M: rows in several groups, each row roughly a mix of its group's directions:
M (127 x 11):
[[-16  14   8  11 -21   8   5  -9  11 -22   8]
 [  4  -3   7 -16   6 -10 -22  20 -20  12  -8]
 [ -2   3  -9 -35  12 -11 -11   7  -1  12  -7]
 [-14  -1  -7  10 -35  -8  -1   4   2  17  -4]
 [-16   8  -1 -15 -27 -11  -1 -15 -10   9  12]
 [  3  -4  -3  -7 -19 -18 -11   9  -8  26 -15]
 [  0 -29  11   9  12  -3  10  10 -21  -7  -7]
 [ -1  19   5   7 -16   8   3  -4  23 -22  12]
 [-19   5   0  -8 -28  -5 -13 -16  -8   8  12]
 [-18  15   5  11 -23   3  13  -6   5 -11  18]
 [ 18 -17   0   9  19   2  -8  12  -6  21 -14]
 [  2 -13  15   4 -11  -4  15  11 -30  -9  -8]
 [ -1 -23  -7  18   9   6  11   4  -4 -24  16]
 [ -2  11   9  10  10  10  15   0  29  19   2]
 [ 24 -13  -4  -1  26  -7  -3   4   1  20   2]
 [-19   1  -2 -32  13  -2   0 -20   5   4   2]
 [  3  11 -11  10  17  15  -3  -7  31   5   8]
 [  5  -1  17  22  11  26  -7  -1  -3 -15  -9]
 [  2 -19   6 -27  -8 -11  -7  11 -20  -6  -3]
 [  7 -12  20 -17  12 -14 -17  13 -13  -2  -8]
 [  1  -1 -10 -30 -14  -9 -22  -1  -4 -13   1]
 [-20  -2   7 -22   9 -15 -26   3   1   4  -4]
 [-19   5   0 -12  -5   8 -19 -10 -16 -16  19]
 [ -4   9 -11 -31 -17   1  -2  11 -12 -14  -5]
 [  2   0  -5 -28  12 -20 -16   3  14  10   1]
 [ 16 -17   1  -8  24 -10   6  13  -6  12 -16]
 [-14  17  13  16 -21   5   4  -9   8 -20   3]
 [-15  -1  -4   6  -5  15 -14 -10   8 -22  24]
 [  8   2  -5  21  13   3 -10  15  13  25 -11]
 [ -7  15 -13  13  -9   5  16  -5  26   6  15]
 [ -5   8 -15  -8 -21  -4   6  -2  -1 -16  29]
 [-14  14 -10  13  -7  14  15 -20   6  -7  18]
 [ -8 -11  -6  26   8  23   4   3   4 -16  11]
 [ -2  21  -5  17 -12  -3   0 -16  16  20   9]
 [ -7   8  -9   9 -13   5   4 -28  -2  25  -6]
 [ 10 -17   0  -2   5   7  16  15 -22 -20 -11]
 [ 18  10  10  -5  18   5   4  -9  26  -4 -16]
 [  3 -10 -26 -11  -9  -3   1   5 -14  20  18]
 [  2 -18  21  11   6  -1 -20   1 -17   5 -17]
 [ 13   2  13  28   5  -1  17   7   7   7 -19]
 [ 12   0  10 -23   5 -10 -16  10  16   2 -21]
 [  3 -18   2 -22  -1 -13 -14   7 -27  -5  -4]
 [-16  -3  18  16   6   7  13 -12 -12 -24   2]
 [ -7  -2 -11   7 -11   5   7  -3 -20 -24  23]
 [  0  19  -7   0   3   5  -2  -5  34  16  -7]
 [ -3   9 -12   8  10   4 -18  -6  25  21  10]
 [ -4   3   6  24   2   9  16  -2   3 -29  11]
 [ 19   2   3   8  19  -6  -4   0  26  19  -7]
 [-17  11  16 -16   6   1 -10 -21  19  -9  -3]
 [ -2  -5   1  28   6  18  -6   2 -23 -12   4]
 [  0  11   7  24   8  23   7  -5  23  -5  -2]
 [ 15 -18   3 -12   3  -5  10  13 -26 -13 -11]
 [-12  12  15 -15 -15  -1 -12 -18 -14 -18  -1]
 [ 10 -10   4 -24   4 -14 -21   3  10  18  -7]
 [  5   2  23 -14  -4  -9  -9  -6   8 -21 -22]
 [  3  -5  13  11  19  11  -5   3  28 -16  -8]
 [  7  -7  17 -18  -9  -8 -21  10  -3 -23  -4]
 [  7 -13  24   2  13  -7  -7  13  -9  14 -21]
 [  9 -10  -5 -28  10 -15  -7   5   1  21  -9]
 [  2   3 -36 -15   6   2   4  -7  16  -1   7]
 [ -3  23   2  -7  -7  -2  -6 -22  17  -2 -23]
 [ 13 -22  -2  -9  15  -3  -3  14 -21   1 -17]
 [ 11  -1  12 -12 -14 -10   3  11  -9 -32   1]
 [-13  30 -14 -16  -7   5  -3 -12   9   6   9]
 [-10  32  -3  -2   4   7  14  -8  17  13   3]
 [ 16  11 -14  11 -19  -3  -4  18   7 -22   4]
 [  3  13  -6  21 -29   7  13  -9  -6  -4  11]
 [-24 -11  -1  -2  -9   2   6  10 -27 -16  -5]
 [ -6   2   4 -22 -13  -4 -26  -9 -16  13  -4]
 [-10  -6   9 -17   3  -6 -13 -15 -20 -22 -10]
 [-14  10  21 -11   0   1   0 -22  -1 -24  -7]
 [ -5  -8   0 -30  17   0 -22  -1  -4   6 -12]
 [ 20  -7 -28   1  18   8   5  -1   9  13  -9]
 [ -4 -23  -7  15  11  12 -12  13   0  -1  24]
 [  2 -19  -7  28   2  14 -12   5  14   5  12]
 [  1   0  16 -26   8 -15   1   3  -5  -4 -25]
 [  5  13  -7  26  -4  16   2 -11  19  10  13]
 [-17   8  -5  14 -12  20   5  -3  -1 -24  15]
 [-12   9  13 -23 -12  -4  -8 -20 -17  -9  -3]
 [ -5 -17  -8 -22   2  -7 -23  -7 -20   0  -4]
 [ -3   7  -9  -6 -20   2  -5 -24   7  26  -4]
 [ 12  -7 -21 -25  -1 -21   3   7   0   8   9]
 [ -7  -6  15   6   8   7  21  -2  -1 -32   3]
 [  8 -12  -2  20  14   4 -21   1  10  24   0]
 [ -2   4  21  25  -8   5  -2 -12  -7  20 -13]
 [ -7 -17   2  15 -10   5   0   3 -32  -9  13]
 [  2  18  -8 -14   8   0 -10 -20  29  -1   2]
 [  1   4  -4 -10  21  -9   1 -11  20  26  -9]
 [ -4 -20  22  -9   2   1  -8   9  -3 -27 -10]
 [ -6 -18  12 -16  16  -3   3   3 -24 -13 -13]
 [  2   0 -11  15  -7   8  24   4 -20 -14  18]
 [-19   0  12  -2  -3  -8  31 -14  -2 -13   2]
 [ 12 -13 -26   2  14  -6  12  18   8  14   1]
 [ -4  12 -13   6 -18  -2  30  -9  13   3   8]
 [ -8  -5 -16 -18  -5  -5  10 -28  -7  16  -4]
 [-18  -3  -5  -1 -14 -21   3   5  -5  30   2]
 [ -9  14  -4   5  13   7  22 -15  23  12  -1]
 [ -9  -4  11   3   6  19 -11   1  -9 -33  -1]
 [  6 -21 -16   1  -4  -7   3   4 -30  15   2]
 [ 16  -6  33   0   7  -9   2   9  -6   4 -17]
 [  3   2   3 -27  19   3 -13   1  22  -6 -11]
 [  2  10  -5  15  12  15 -25 -10  18  12   6]
 [-18  16  -7  -4 -24  -6   5 -10   5  -8  22]
 [-16  15   6  15   3   5 -13 -13  23  19   0]
 [  0 -17 -11  25  -7   2   7   5 -22  12  12]
 [ -6   7   6 -26 -14  -8  -7  -8 -27  -6   1]
 [  2 -13  -5  -2 -26 -21  11  11  -9  18   2]
 [  5 -18 -12 -20   2 -12   4  11 -25  11   5]
 [ 13   7   6  -5   8 -13 -16  -8  20  27   0]
 [  2  -1  25 -15  -4 -20   3  20   4 -11  10]
 [ 14  -5 -11   2   7 -15   2   5   1  35  -8]
 [-19 -16  -5  -1   3   6  -2 -27 -17 -13   8]
 [-14  24   7   0  -4   8   5 -20  15 -20   2]
 [-12 -11   4   6 -32  -7  -1   3 -22  -2   7]
 [-10  -3  -6  -8  -6   9   3   5 -14 -36  11]
 [ -3   1  19  23   6  21  -7 -10  -9  -2 -19]
 [ 19 -11  -4 -13  11  -9 -10  20  -1  15 -19]
 [ -2  13   5  29  -2  22   4  -6  16  -3   8]
 [  7   0 -10  28   9   6  25   8  11  10   5]
 [ -5 -15  21  -6  13  -6 -17  14 -17   0 -16]
 [  5  -2   3 -13  28  -2 -12   0  18   8 -21]
 [-19   5  31  -5   7  -6 -20   3   7  -4  -6]
 [-12  -3  -5 -13  -1   6   8  10  -7 -36   6]
 [-14  15 -14  -6  -6  -9  -7 -13  23  16  13]
 [  9 -10  18   5 -15 -25   9  -2 -20  10   4]
 [  7   5   9  18  11   4   9   3  26  19 -14]
 [-13 -11 -14   2 -14   7  -5 -29 -14  10   8]]
which group is each row in? (one row of each group first):
[  5  21 -24   8   2  10  -2  -3  21  15   7] => R
[  4  10  20 -12   3 -19 -15  -7  17  18  -3] => C
[  3   1  20 -26 -18  -7 -19  -3   2 -10  -6] => N

[  9  13 -12  21   7   4   2  -9  19  21  11] => R
[ 12  11   5  16  11  10 -15 -12  23  17   1] => C
[ 14  13   6  16   9   2  16  12  18 -11 -18] => R
[ 14 -11 -19  19   7   9   2   0  -5  26  -8] => C
[  1  -8 -10 -19  -5 -11  -6   7 -33  -7   5] => N
[  3  12 -20 -13   1  -9  13  -8  28   9   3] => C
[ 21  -4 -16  10  16   4   8   4 -20  10  18] => R
[ -9  -4 -23  -4 -18   0  -5  -2 -22  -7  21] => C
[  6 -21  18  -3 -10  -4 -24   5 -20   4  -5] => N
[  7 -13 -15 -30  10 -11 -10   7 -13  -7  -3] => C
[  3   8   6  31 -17   8   2  -3   2  12  19] => C
